In the rows, 128 means zero.
One turn moves each row of this set onto another row. After a few examples, where does it send each row asked below?
K292: [129 112 142 143 153 140 181 153 131 140 130 117 102 141 114]
K627: [158 112 141 152 146 159  94 115 153 142 145 114 126 118 136]
K168: [154 143 191 128 140 120 114 170 101 115 136 152 148 119 151]
K636: [163 126 138 137 151 147 136 134 127 121  83 153 138 151  94]
K578: [125 150 149 106 139 125 128  76 120 132 144 100 133 126 127]
K686: [125 146 176 141 153 141 118 163  98 113 162  89 146 135 127]
K293: [136 149 126 138 140 133  75 100 126 123 146 108 137 126 112]
K586: [142 141 152 127 170 155 157  90 101 111 129 151 127 153 124]
K981: [120 147 111 133 136 128 150 149  70 122 152 122 140 154 138]
K663: [145 116 148 131 121  94 124 143 144 141 116 148 127 136 174]
K18: [143  94 153 144 143 132 127 125 147 124 158 114 107 155 162]
K879: [164 126 118 114 127 129 124 141  79 108 126 164 132 151 103]
K167: [165 167 113 130 113 119 164 137 144  98 148 124 125 114 156]
K199: [132 158 175 105 133  92 129 118 128 129 110 141 131 110 117]
K459: [162 180 145 137 136 136 169 142 151  91 133 119 130 108 128]
K594: [161 116 118 124 120 141 152 166 103 153 109 134 134 125 109]
K203: [176 169 137 141 138 136 152 141 139  71 149 141 131 130 152]
K394: [143 124 141 143 139 143  89 154 119 128 173 103 123 107 108]

K627 turns into K394
K168 turns into K199
Now these:
K292 turns into K981
K18 turns into K686
K879 turns into K636
K167 turns into K203

